One turn sends every row of this set to another row. A few are shown first. Where does it send the rows asked after them?
q_486: [ 0.35 -1.68  3.43 -1.48 -1.92 -2.29 -0.46 -0.80 -0.01  0.33 -1.31  1.36
  0.85 -0.83 -1.34  0.30  0.28  1.94  0.21 -2.04 -1.10  1.72  1.60 -0.80
 -0.12  0.36 -2.15 -0.09]
q_398: [ 0.02  0.61  2.78 -1.09  1.71  0.00 -1.30  0.50 -1.37 -0.71  0.90 -1.60
 -0.63 -1.25 -1.91  0.59 -1.39  0.96 -0.07 -0.17 -1.11 -1.02 -1.08  1.26
 -1.31  0.07 -1.07  1.05]
q_434: [ 0.25 -0.34  1.71  0.21  1.75 -1.02 -0.28  0.98  0.24 -0.83 -0.29 -1.43
 -1.51 -1.64  0.41 -0.39 -0.33 -0.02 -1.76  0.46 -1.03  0.94  0.98  2.06
 -0.62  3.91 -1.54  0.59]
q_360: [-0.20 -1.17  3.15 -1.66 -1.68 -2.88 -0.97 -1.15  0.67  0.59 -1.09  0.53
  0.68 -2.14 -1.21 -0.58  0.05  2.68  0.38 -1.21 -0.71  1.75  1.10 -0.57
  0.84  0.74 -2.70  0.73]
q_13: [ 0.79 -2.12  3.15 -1.32 -2.28 -2.27 -0.37 -0.47  0.59  0.42 -0.85  1.83
  1.39 -0.35 -0.96  0.26  0.02  0.33 -0.31 -2.25 -0.80  1.30  1.77 -1.04
 -0.41  0.00 -2.06 -0.58]
q_300: [ 1.22 -0.54  1.29  0.87  0.58 -1.20 -0.70  1.64  0.72 -1.29 -0.18  1.53
 -0.49 -0.83 -0.26  0.07 -1.32 -0.58  0.75  2.17 -1.53 -0.04  1.40 -0.20
  0.63 -1.03 -0.79  0.94]
q_534: [ 0.51  2.48  2.48 -0.27 -0.29 -2.43 -2.02 -0.71  0.58 -0.33  0.78 -0.98
 -1.82 -0.78 -0.66 -1.19  0.50 -0.09 -1.36 -0.85 -0.21  1.95  0.39  0.28
 -1.53  0.36  0.79  3.24]
q_903: [-1.38 -0.01  2.33 -0.27 -0.85 -1.00 -0.23 -1.38  0.54  0.84 -0.60  0.65
 -1.70 -0.72 -1.39 -1.01  0.05  0.91 -2.50 -0.52  3.64  0.25  0.39  0.39
  2.75  2.81 -0.62  0.22]
q_664: [ 0.47  0.65  2.74 -0.86 -1.45 -2.58 -2.69  1.28  1.51  0.29 -0.79  1.01
 -1.51  0.89 -0.95 -0.88 -0.85 -0.34  1.03  0.29  0.69 -0.93  2.69  0.33
  1.29  1.53  1.04  2.09]
q_465: [ 1.30 -0.37  0.96  1.52  0.93 -1.03 -3.19 -0.46 -0.59 -0.79 -1.70  0.77
  2.24 -0.36  0.65  0.96  0.57  0.23 -1.57 -1.11  0.89  0.18 -1.68  1.79
  0.39  1.92 -0.51 -0.06]
q_892: [-0.38  1.54  1.67 -1.04  0.86  0.37 -2.18 -0.94  1.14 -0.36  1.62  1.62
 -0.56  0.69 -0.67  1.96  0.14  1.15 -0.90 -0.17  1.21  1.08 -0.63  1.37
 -2.35  0.15  0.96  0.57]
q_776: [-0.85  0.59  2.99  0.06 -0.15 -3.25 -1.79  0.36  0.86 -0.33  0.32  0.07
 -1.37  1.92 -1.99 -1.50 -0.72  0.48  0.59  2.15  1.08 -0.93  0.89  0.85
  1.65  1.22 -0.19  0.56]
q_941: [-0.25  0.54  3.07  0.01 -0.49 -3.15 -2.18  0.90  1.10 -0.01 -0.75  0.54
 -1.32  1.82 -0.92 -1.30 -0.39 -0.24  1.12  1.24  0.67 -1.26  1.16  1.08
  1.87  1.40  0.46  1.43]
q_673: [ 1.37  1.05  0.18 -0.84  0.14 -1.54 -1.13  1.51 -0.02 -1.57 -1.84  1.26
  0.44 -2.65 -0.31 -0.43 -0.17 -0.50 -0.18 -0.30  0.48  3.09  0.34 -1.00
  1.20  0.99 -1.56  1.38]
q_206: [ 1.60  1.47  0.50 -0.97 -0.78 -0.90 -2.11 -0.80  1.10 -1.51 -0.40  2.19
  0.58  0.83  2.42  1.52 -0.93  0.33 -1.40 -1.88  0.86  0.59 -0.65  0.66
  1.23  0.53 -0.53 -0.39]
q_603: [ 0.46 -2.14  2.82 -0.08 -0.89  1.41 -1.49  0.46  0.65  1.36  1.10  1.05
 -1.43 -1.72 -0.31 -1.19  1.02 -0.52 -0.16 -0.63 -0.12  1.00  3.19  1.48
 -0.59  1.63 -1.18 -0.26]
q_506: [-1.21 -0.41  2.70  0.49 -0.04 -0.96 -1.37 -0.11  0.51 -0.81  2.03 -0.81
 -1.91  0.98  0.15 -0.10 -0.92  0.12 -2.65  1.74  1.08 -0.74 -0.53  3.01
  0.84  1.77 -0.47  1.71]
q_351: [-2.14 -0.41  3.53 -0.60 -1.72 -1.38 -1.66 -2.47 -0.43 -0.35  0.96  1.22
 -0.10 -0.21 -1.47 -0.56  0.78  1.72 -3.48 -0.63  2.24  1.07  0.42  0.48
  1.45  1.89 -1.05  0.45]
q_363: [-0.62  1.42  3.70 -0.31 -2.20 -1.95 -1.01 -2.52  0.85 -0.91  0.04  0.97
  1.11  0.62 -1.85 -0.15 -1.48  0.94 -1.95 -1.23  0.46  1.77 -0.88 -0.31
  0.10 -0.75 -0.19  1.55]
q_79: [ 3.48  0.50 -0.01 -0.24 -0.15 -1.76 -1.97 -0.62 -0.81 -0.45  0.76 -0.89
  1.50 -1.33 -2.19 -0.39 -0.34 -0.25 -1.42 -0.74 -0.48 -0.49 -1.25  1.41
 -0.67  1.58 -0.72 -0.14]
q_501: [ 1.78  1.17  1.39  1.82  0.83 -0.64 -1.91  0.52 -2.54 -0.13  0.14  0.15
 -0.61  0.05 -1.63  1.24  0.07  2.28 -0.96 -1.53  0.20 -0.12  0.06  1.95
 -1.68  1.01  0.51 -0.07]
q_397: [ 0.63 -1.84  1.57 -0.79 -1.97  0.71  0.45  0.74 -0.92 -0.04  0.67  2.36
  0.47 -1.10  0.18  1.86 -1.65  0.25 -1.67 -1.93  0.93  2.12  0.74  1.16
  0.12  0.78 -2.41 -0.30]
q_674: [ 1.47  0.55 -0.38  0.59  0.52 -1.89 -4.05  0.23  0.47 -0.82  0.63  0.61
 -0.23  0.14 -0.79  1.06 -0.14  1.22 -1.17 -0.99  2.71  0.06 -0.84 -0.31
 -1.74  0.10 -0.90 -0.03]
q_618: [-1.73  0.07  2.80 -0.95 -1.39 -1.28 -1.13 -2.33 -0.02  0.27  0.77  0.83
 -0.89 -0.78 -2.16 -1.24  0.04  1.11 -3.23 -0.49  2.74  0.63  0.07  0.48
  2.20  2.51 -0.99  0.12]
q_407: [ 0.64 -2.32  1.77  0.12 -0.38  0.34 -1.58  1.20  0.12  1.39  1.57  2.00
 -1.62 -1.80  0.00 -0.67  0.50 -1.50 -0.18 -0.05  0.44 -0.05  3.18  0.94
  0.06  0.85 -1.02 -0.20]
q_236: [ 2.26 -0.28  1.51 -0.32  0.93 -0.37 -0.60  1.03 -0.29 -1.44 -0.31  0.10
  0.29 -2.26  0.02 -0.84 -1.66 -0.08 -2.24 -1.33 -0.67 -0.14 -1.90  1.04
  2.29  0.18 -0.76 -0.96]
q_665: [ 0.74 -1.86  1.90  0.59 -0.38 -0.30 -0.88  1.87 -1.12  1.48  1.46  2.11
 -1.26 -1.37 -0.03 -0.46  0.14 -1.69  0.20  0.52  0.36 -0.56  2.49  1.42
  1.17  0.76 -0.75  0.12]
q_525: [-0.25  1.39  2.23  0.19 -0.67 -0.84 -1.04  0.26  0.26  0.11 -0.59  0.83
 -0.90 -0.13  0.71  0.46 -1.88 -0.09 -1.36 -3.34  2.91  3.13  0.46  1.43
 -0.99  2.79 -0.94  0.18]

q_534 turns into q_434
q_13 turns into q_351
q_398 turns into q_236
And these:
q_618 turns into q_941
q_501 turns into q_79
q_300 turns into q_397
q_603 turns into q_360

One turn sends every row of this set to another row. A few are shown first. Where does it send the rows asked after them?
q_195: [-0.16 -2.12  0.78  0.27  1.31  1.03  1.81  0.02  0.32  2.34 -0.40  0.14
 -1.19 -0.53 -0.60 -0.78  2.36 -1.25 -0.39  0.62 -0.23]
q_326: [ 0.91  0.34 -2.28  0.22  0.91  0.22 -2.68  1.87  0.45 -0.62  2.17 -0.32
 -0.86 -0.62 -0.09 -0.52 -0.07 -0.18  0.80  0.44 -0.17]
q_877: [ 1.59  0.22  0.01 -0.18  0.61 -1.00  2.35 -0.40 -1.09  0.81 -2.02  1.49
 -0.08  0.58  1.96 -0.20 -1.81 -0.13 -0.06  0.28 -0.16]
q_359: [-0.43  0.16 -0.96  1.36  0.88  0.52 -1.22  1.80  0.44  1.03  1.75 -0.28
 -0.81 -1.30 -0.75 -1.62 -2.32  0.84 -0.11  1.09 -0.40]
q_993: [ 0.88  0.88  0.05  0.33  0.38 -2.15  1.03 -0.16 -0.97 -1.24 -1.26  1.38
 -1.36  0.87  1.50 -0.21 -2.41 -0.64 -0.58 -0.54 -0.22]
q_925: [ 0.14  1.91 -0.07 -0.29  0.86  2.28  0.32  1.10  1.14 -1.22 -0.07 -0.86
 -2.10  1.54 -1.18  0.35 -0.25 -1.28  1.00  1.59  1.28]
q_582: [-0.44 -2.58 -0.34  0.41  0.99  0.51  1.42 -0.29 -0.38 -0.08 -0.68 -0.72
 -2.04 -0.74 -1.61 -0.36  2.12 -0.92 -1.54  0.46 -0.10]
q_119: [-0.62 -0.02  0.54 -1.76  0.32  1.46  0.84 -1.63  0.87 -0.21 -1.03  0.64
  0.16  0.69 -1.33  2.10  0.16  0.74  2.29  2.36 -0.24]
q_124: [ 0.22 -1.62 -2.02 -0.66  0.36  0.01 -1.37 -0.63  0.21  0.12  0.75  0.60
  1.26 -1.71 -1.17  0.15 -0.78  2.10  1.21  1.20 -1.21]
q_684: [-1.52 -2.04  0.68  0.58  0.69 -1.04  0.05 -0.78  0.32 -1.13  0.22  0.17
 -2.47 -0.35 -1.91 -0.32  1.30 -1.07 -1.24 -0.65 -0.57]
q_139: [-1.07  0.67  2.05  0.14 -1.93 -1.11 -0.35  0.31  1.27 -0.69  1.13  0.08
  1.06 -0.93 -0.13  0.99 -0.66  1.13 -0.56 -1.73 -0.07]
q_303: [-0.84 -1.10  1.42 -0.21  0.39 -1.13 -0.87 -1.48  1.02 -0.02  0.45  1.27
 -1.27 -0.04 -1.52 -0.29  2.50 -1.48  0.29 -0.75 -1.36]
q_976: [-0.10 -1.24  0.12 -0.36 -1.29  0.73  1.81  0.94 -0.32  0.31 -0.17 -1.17
  1.31 -1.48  0.75  1.97  0.46  1.75 -1.23  0.15  0.65]
q_593: [ 2.44  1.99 -0.17  0.05  0.37 -0.92  0.87  0.13 -0.66  0.14 -1.38  1.26
 -0.52  1.28  1.72 -0.81 -0.91 -1.51  0.20 -0.07 -0.20]
q_898: [-0.03  0.56 -0.01  0.42 -1.83 -0.06 -0.01  1.27 -0.12 -2.25  0.53 -1.93
  0.06 -0.91 -0.39  1.31  0.47  0.53 -2.03 -0.78  0.64]
q_872: [ 2.36  0.50 -1.32 -0.19  0.26 -1.08  1.60 -0.55 -1.69 -1.30 -2.12  0.49
 -0.59  0.70  1.11  0.11 -0.96 -0.64 -0.65  0.33 -0.09]
q_83: [ 1.27  0.40 -2.25 -0.18 -0.01  0.97 -1.98  0.54 -0.70  0.43  0.90 -0.58
  0.55 -1.28 -0.79  0.30  0.83  0.49  0.51  2.57 -1.51]
q_437: [ 1.35  1.12  0.98 -0.93 -1.91  0.40 -0.51  0.28  1.30  0.10  0.61 -0.28
  2.44 -0.42  0.25  0.87  1.79  0.21  0.64 -1.16  0.02]
q_814: [ 1.69  1.07  0.04 -0.62 -0.22 -2.01  0.65 -1.48 -0.94 -0.60 -1.67  1.98
  0.27  0.90  1.34  0.43 -0.98 -0.40  0.49  0.01 -1.05]
q_22: [ 0.21 -0.49  1.46 -0.01  0.89  0.34 -0.08 -0.25  1.15  1.90  0.43  0.82
 -1.10  0.26 -0.71 -1.12  2.97 -2.19  0.51 -0.15 -0.77]
q_952: [ 0.70  0.66  0.94  0.13 -0.71  1.26  1.18  2.47  1.06  1.42  1.06 -0.97
  0.96 -0.51  1.51  0.19  0.52  0.07 -0.40 -0.86  1.38]
q_631: [ 0.38  0.87 -0.75 -1.55  0.28  1.69 -0.14 -0.64  0.66 -2.39 -0.72 -0.50
 -0.93  1.22 -1.71  1.79  0.87 -0.54  1.59  1.86  0.47]
q_453: [-1.88  1.27  1.60 -0.08  1.12  1.03  0.49  1.01  1.70 -0.39  0.58  0.26
 -2.27  1.30 -0.56  0.58 -1.74 -0.42  1.38  1.08  1.10]
q_724: [-2.03 -0.57  1.32 -0.91  1.09  1.06  1.65 -0.60  1.31  0.04 -0.44  0.84
 -1.01  0.59 -0.92  1.44 -1.96  1.03  1.54  1.56  0.68]
q_672: [-1.12 -0.91 -0.34  0.00  0.96 -0.54 -1.29  0.92  0.10  1.90  1.98  1.04
  0.12 -1.37  0.71  0.58 -1.31  1.56  1.12  1.47 -1.13]

q_593 turns into q_872
q_925 turns into q_631
q_672 turns into q_359
And these:
q_582 turns into q_303
q_976 turns into q_139

One turn sends every row of this set to another row. A few are shown first. Where does it send the rows asked after them?
q_483: [-0.22  3.60  1.26 -1.73 -4.54 -1.46  1.99 -0.28  1.70 -2.82 -0.86 -2.44
  1.21 -0.56 -4.57  2.55  2.76  0.07 -0.48  0.28]
q_796: [-0.88  1.78 -0.30 -1.14 -2.78  0.07  0.88 -0.56  2.13 -2.56 -1.04 -3.58
  1.00 -1.02 -4.26 -0.72  3.18  2.15 -0.34 -2.58]
q_809: [ 1.09  1.83  1.06 -1.45 -3.08 -4.99  0.45 -1.01  2.89 -0.58  0.21 -1.15
 -0.39 -1.71 -3.06 -0.36  4.25  0.62  0.52 -0.46]
q_115: [ 1.86  2.65 -0.25 -1.46  0.12 -0.31 -0.85 -1.39  1.37 -1.27 -1.20  0.94
 -1.02 -0.52 -2.18  0.36  2.84  1.54  1.55 -0.28]
q_380: [-0.58  1.94  1.64 -0.67 -1.24 -2.73 -1.23  1.23 -0.64 -2.45  1.30 -0.71
 -0.52 -1.86 -1.25  0.38  4.64 -0.24  0.24  0.68]
q_757: [-0.22  2.85  0.88 -1.10 -1.86 -1.42  0.03  1.23  2.55  1.30 -0.26 -1.42
  0.33 -1.82 -4.08 -1.57  3.54  0.91  0.65 -1.18]
q_159: [-0.98  0.74  1.37 -2.79 -2.90 -2.65  0.96 -0.80  1.81 -3.88 -0.19 -2.88
  0.55 -1.28 -4.58  0.75  4.41 -1.06 -0.45  0.58]
q_341: [-0.04  3.02  0.96 -0.97 -1.16 -0.76  0.48 -2.99  1.17  0.96 -0.33 -1.31
 -0.14 -0.69 -2.79  1.50  2.70  1.09 -0.27  1.22]
q_818: [-0.57  2.51  0.60 -3.77 -2.36  0.45  1.65  0.68  0.87 -1.33 -1.39 -2.27
  2.19 -2.23 -4.15  0.87  3.35 -0.02  0.54 -1.74]
q_203: [ 0.60  1.40  1.35 -1.40 -1.11  0.59  0.69 -1.68  0.40 -3.09 -0.21 -1.18
 -0.06 -1.65 -2.94 -1.00  3.23  0.76  0.79 -3.96]
q_539: [ 1.54  3.17  0.75 -1.71 -0.80 -3.22  0.16  1.70  0.78  1.19 -0.68 -0.68
  0.50 -1.21 -2.68  0.64  2.84  1.00  0.37  0.18]
q_496: [-1.30  1.25  0.75 -1.71 -2.33 -0.63  1.85 -0.97  3.22 -1.49 -0.48 -2.87
  0.53 -1.63 -3.86  0.32  5.93  0.51 -1.10 -1.15]
q_728: [ 0.51  2.40  2.22 -2.37 -2.33 -0.13  1.11 -0.38 -0.77 -4.01  0.39 -1.66
  1.55 -1.49 -2.80  2.54  4.05 -1.00  0.65  0.79]
q_171: [ 0.98  2.27 -0.25 -2.21 -1.17 -1.81  0.81 -0.88  2.40 -0.35 -2.42 -0.90
 -0.48 -0.64 -3.40 -1.17  3.13  2.64  0.69  2.03]
q_150: [ 1.19  1.24 -0.10 -0.13 -1.34 -2.77  0.49 -1.04  3.52 -1.37 -0.65 -0.95
 -1.04 -0.64 -3.17  0.58  4.04  3.48  0.42 -1.08]
q_825: [-0.56  2.44  2.36 -2.19 -3.08 -2.29  1.66  0.93  1.68 -0.54 -1.11 -2.29
  2.14 -2.86 -2.40 -0.24  3.29 -0.25 -0.77 -1.48]
q_813: [ 1.01  2.56  1.89 -0.92 -1.26 -2.06  1.18 -0.80  0.42 -4.49  0.68  0.64
 -1.91 -0.49 -2.56  1.39  3.34  1.79  0.06  1.53]
q_729: [ 1.56  1.55  1.22 -0.38 -2.01 -3.34  0.51  1.77 -0.53 -3.79 -1.31 -1.81
 -0.25  0.01 -2.20 -0.64  4.86  0.55  0.06 -1.08]
q_489: [-1.33  1.96  0.07 -1.64 -1.60 -1.22  0.56  1.10  0.66 -4.00 -1.37 -1.21
 -0.56  0.35 -3.28 -1.16  4.91  0.96  1.68 -2.51]
q_843: [ 0.74  3.56  1.92 -1.61 -1.61 -2.94  0.28  0.37 -0.95 -1.86 -0.72  0.14
  0.39 -1.85 -0.79 -0.25  1.38 -0.05  0.97  0.81]
q_352: [-0.16  3.26  0.99 -0.99 -1.63  3.00  0.51  0.30 -0.12 -1.98 -0.62 -1.35
  0.41 -1.44 -3.99 -0.16  3.16  0.81  0.26 -1.15]
q_984: [-0.26  0.98 -0.22  0.59 -0.76  0.27 -0.11 -1.92  2.10 -3.44 -0.56 -1.10
 -1.67 -0.42 -3.38 -0.82  3.11  2.08  0.84 -0.28]
q_157: [-0.66  1.91  1.78 -0.75 -2.07 -5.34 -0.32  0.45  0.33 -1.17 -0.88 -1.57
  0.10 -0.95 -3.34 -0.65  3.35  1.08 -0.04  1.18]
q_271: [ 0.81  1.29 -0.13 -1.81 -2.22  0.88  0.98 -1.61  1.01 -5.09 -0.86 -0.86
 -2.13 -1.62 -3.37  0.30  3.05  0.44  0.60  0.41]
q_306: [ 1.50  3.47  0.18 -0.12 -2.08  1.15  0.49  0.18 -0.06 -2.03 -1.33 -0.02
 -2.14 -0.99 -1.63 -0.06  2.47  1.59  0.35 -0.54]
q_901: [ 0.05  1.60  2.70 -0.69 -2.86 -3.05  0.04 -1.30  0.40 -5.55  0.36 -1.29
  0.32 -1.32 -2.66  0.72  3.23  0.42 -0.31  1.14]
q_488: [ 0.38  3.35  0.97 -2.95 -3.91 -0.50 -0.24 -3.01  0.89 -1.26  0.30 -2.16
  1.67 -2.43 -2.99  1.18  2.88  0.75  0.31  1.12]
q_554: [-0.38  3.71  2.71 -3.00 -2.49 -0.56  1.56 -0.05 -1.48 -3.90  0.02 -0.40
 -0.38 -1.05 -2.53 -0.58  2.83 -0.23  0.77  1.19]

q_984 turns into q_818
q_352 turns into q_159
q_380 turns into q_171
And these:
q_813 turns into q_757
q_489 turns into q_488
q_796 turns into q_728
q_809 turns into q_306

